Each row is where one point has got to under a steady rotation. How many steps took it there?
The counts run from 0 to 558.
[103 138 124 117 134 127  80 157  99 137 119 147 119 109 127 156 137 130
  90 180 110 160 171 157 143 115 138  84  97 127 142 111  77 163 138 117
 108 102  84 115 128 103  99 125 162]
72
[119 152 131 128  74  90 162 158  92 100 121 118 116 113 155 141 138 139
 144 146  98 119 126 116  67 150  91 137 123  79 147 162 126 141 175 128
 151 145  97 130 111 150  97 106 103]
104
[104 130 121 114 177 137 141 123 150  84 131  65 118 107  45 133  70 167
 114 139 131 115 156  97 123 162 143 130 124 146 129 160 125 104  98 167
 139 101 126 133 124 111  87 123 118]
498
[106  99 140 171 121 133  95 161 175 117 146 123 154 128 142 121 122 157
 133  87  83 123 118 116 108 135 125 150  87 142  86 107 134 104 138 167
 143 157 108 152 119  85 146 182 146]
537
[103 126 147 182 122 118  89 167 151 135 172 125 117 160 101 123 131 138
 107 117 131 158 101 131 116 129 175 140  75 126  57 145 104 101  83 117
 155 126  92 143 113 130 153 144 121]
51
[128 121 137 182 110 101 119 195 148  83 157 104 117 132 101 103 109 156
 169 105 130 107 106 103  89 128  94 119 117 101  93 149 157  88 136 134
 153 145 136 171 125 114 139 160  93]
213
[138 120 140 100 169 106  90 122 162 160 139 141 145  97 159 160 167 120
 119 138 131  94 142  82 124 100 154 176 146 140  98  76 107 110 139 141
 142 181 118 123 100 107 161 140 167]
446
[150 114 121 111 163  93  85 117 105 116 103  99 122  79 138 111 139 166
 115 110 145  89 104 125  59 181 156 127 135 164 143 128 138  98 145 143
 122 166 162 138 114  95 137 122 141]
418
[147 116 125 145  75 101 130 142 156 142 155 118 143 106 112 144 128 132
 148 157 134 115 110  71 123  52 151 157 149  97  93 123 148 107 126 159
 150 134 100 122  81 115 151 117 133]
150
[139 150 128 134 110 108 139 176 131 146 152 134 115 135  95 112 162 152
 136 149 158  93  70 148 102 118 168 122  99  91 108 107 130  79 130 145
 136 135  91  93 104 149 198 126 127]
512
[111 119 138 149 166 161  57 144 167 117 145 118 129 104  74 142 105 153
  87 137 128 148 166 133 154  83 146 119 112 130 109 129 127  97 105 155
 101  92 111 163 129  73 148 170 147]
533
[120 173 103 145 129 106 131 108  94 134 154  87  88 127  83 117  98 109
 135 116 107 190 183  95 159 122 134  90 122 129 116 180 108 123 135 156
 125 138  99 139 163 134 109  84  94]
170
[139 112 135 154 138 109 133 178 147 117 172 118  96 167  95 111  96 137
 143 115 155 152  99  86 157 131 166 116  68 105  69 130 117 134  99 156
 153 128  95 139 116 135 132  91 122]
341
[148 124 110 123 184  82 123 177 167 140 143 141 123 132  83 119 143 134
 103 157 155 114 136 148 177  83 157 126 119  72 132 116 154 110 136  99
 133 124 118  93 116 148 179 142 127]
26
[114 106 138 113 205 110  53 134 181  93 117 131 108 121 128 152 140 140
 132 130 128 114 156 128 150 133  94 151  93 112 138 135 128 146 151 106
 149 149 133 170 147  93 138 174 137]
408
[ 89 133 138 129 160 127 112 150 158  89 160  81 161 100  84 131 116 141
 133  99  90 114 157 127 112 127  99 144 131 136 102  79 107 111 103 140
 175 119 117 152 120  74 143 169 137]
373
[167 115 126 173 108  74  72 126 104 142 101  94  79 106  91 140 171 119
 130 137 126 155 105 117 127 125 140 112 111 133  97 134 147 114 120 139
 138 136 120 191 115  90 198 146 132]
251
[109 100 119 130 200  88  96 176 150  98 134 118 160 104 124 111 123 168
 114 107 114 144 146 146 160 108 170 144 103 101 121 100 101 122  93 132
 147 112 158 141 119 121 204 141 144]
55
[118 144 107  83 197 116 136 125 123 148 142 127 126 104 103 130 112 129
  94 132 139 101 162 143 153 190 149 102 107 173 154 117 105  96 150 168
 103 166 109 105 143 145  95 142 145]
1
[102 153 175 115 119 105  96 107  71 128 148 138 145 109 179 148 121 126
 135 133 102 128 147 116  66 110 155 146 150 101 110 159  62 122 162 113
 123 163 100 125 116 145 125  67 145]
266
[123 149 116 160  67 148  89 128 105 129 165  91 117 133  66 133  99 125
 141 154 133 149 133 123 119 104 123  89 115 142  96 153 119 118 129 126
 136 115  66 171 135  89  84 146 109]
368
[126 152 162 159 116 176 122 130 125 158 145 131  80 147  85 127 121 147
 102 132 132 164 154 119 104 114 154  97  94 130  92 149 102  91 147 177
  87 131  68 121 150 108 108 117 139]
332
[145 114 108 106 154 135  97 111 136  96  99 108 152 118 109 161  72 158
 141 164 124 137 127  96 153  99 165 152 111  96 115 176 125 171 131 151
 119 130  97 129 124 115  97  79 158]
145
[122 162 154 124 179 106 146 127 101 131 105 105  69 117 111 126 159 150
  96 145 119 175 153 119 112 118 179 120  97  88 124 128  89 148 134 187
 114 105 117  89 167 137 156  79 144]
135
[155 131 111 132 115  84  99 158 106 102 134 104 120  96 129  97 145 158
 160  99 127  86  75 108  75 157 124 136 105  88 132 118 146 106 145  96
 156 168 130 149 143 120 182 108  98]
221
[120 119 147 134 189 110 174 170 139  91 107 133 106 145 114 165 124 164
 165 156 132 126 124 115 142  99 124 115 118  42  94 122  94 155 115 160
 146  98 114 100 130 136 134 119 153]
307
[103  90 116 135 186  95  89 187 168  86 109 117  98 136 103 150 144 153
  99 164 127 117 165 138 148 141 101 148 102 114 144 131 153 143 127 122
 148 106 147 165 127  98 107 200 121]
407
[103 135 145  92 172 151  54 150 137 101 123 157 118 110 151 143 119 162
  85 141 121 128 207 118 136  83 129 128 123  79 151 133 107 145 176 112
  99 120 124 132 123 115 117 117 133]
236
[112 131  98 178 114  97  93 149 125 123 108  93 103 108 140  99 122 153
  88 160 106 152 191 159 129  91 155 117 155  84 143 169 173 162 151 129
 111 102 105  82 134 134  94 126 146]
234
[114 139 165 132 112  91 113 165 113  90 154 126 101 143 186 113 151 147
 110 108 116 132 136  88  74 137 130 133  85  76 135 142 107 161 158 139
 142 140 114 118 116 161  89  72 129]
429
[118 122 119 109 170 123  93 165 123 103 136 160 176 133  86 161  74 155
 133 144 138 129 102 142 175 134 147 104  66 105 123 130  74 123 121 151
 117 108 110 167 113 129 143 123 153]
181
[114 134  99 106 176 151 104 163 136 140 163 111 144 103 115 114 105 145
  89 139 121 140 181 147 152 107 155  72 125 137 111 104 103 150 139 128
  94 135  77  75 138 115  77 128 173]
362
[127 140 161 158 160 136 127 146 137 117 140 136 118 138  53 142 103 145
 131 139 150 137 107 138 125 114 139 125  87  79  82 146  98  84 113 162
 134 129 108 138 141 130 201 150 123]
504
[149 108 120 144  82  87 107 160 149 130 136 132 115 133 121 173 140 133
 106 191 152 127 111  89 120  80 150 163 113 109 116 160 143 124 124 138
 133 112 114 169  57 116 134 140 124]
440
[131 160 119 166 156  76 104 156  86 152 132 134 112 123 124 107 143 115
 128 124 138 134 129 197 143 125 151  89 143  81 129 133 100 105 143 108
 120 157 116 105 144 163 197 126 133]
387
[100 119 147  92 159 105 109 138 158  86 117 128 128 124 165 165 108 132
 153 140 129  87 164  86 111 121 108 163 137  86 138 174 118 162 167 110
 166 148 127 132 101 121  47 115 133]
111
[155 134 109 147 109  89 138 136 145 169 150  89 106  96 119 129 156 107
 112 147 124 101 141 104 112 104 133 147 146 123 123 140 203  85 171 152
 138 166  96  88 134 140 163 133 106]
322
[141 140 142 148 166 146 124 161 132 140 147 101  80 163  97 109  88 149
 112 132 150 148 145  98 126 107 173  97 100 142  89 147 113 124 109 175
 104 141  82 102 147 123  76 105 121]
333
[142 149 116 138 115 137  88 159 138 153 155 112  94 139 130 107 131 119
 123 156 121 152 143 143 138 105 149  86 112  87 127 161 160 157 162 103
 121 149  50  77 170 152 101 102 117]
522
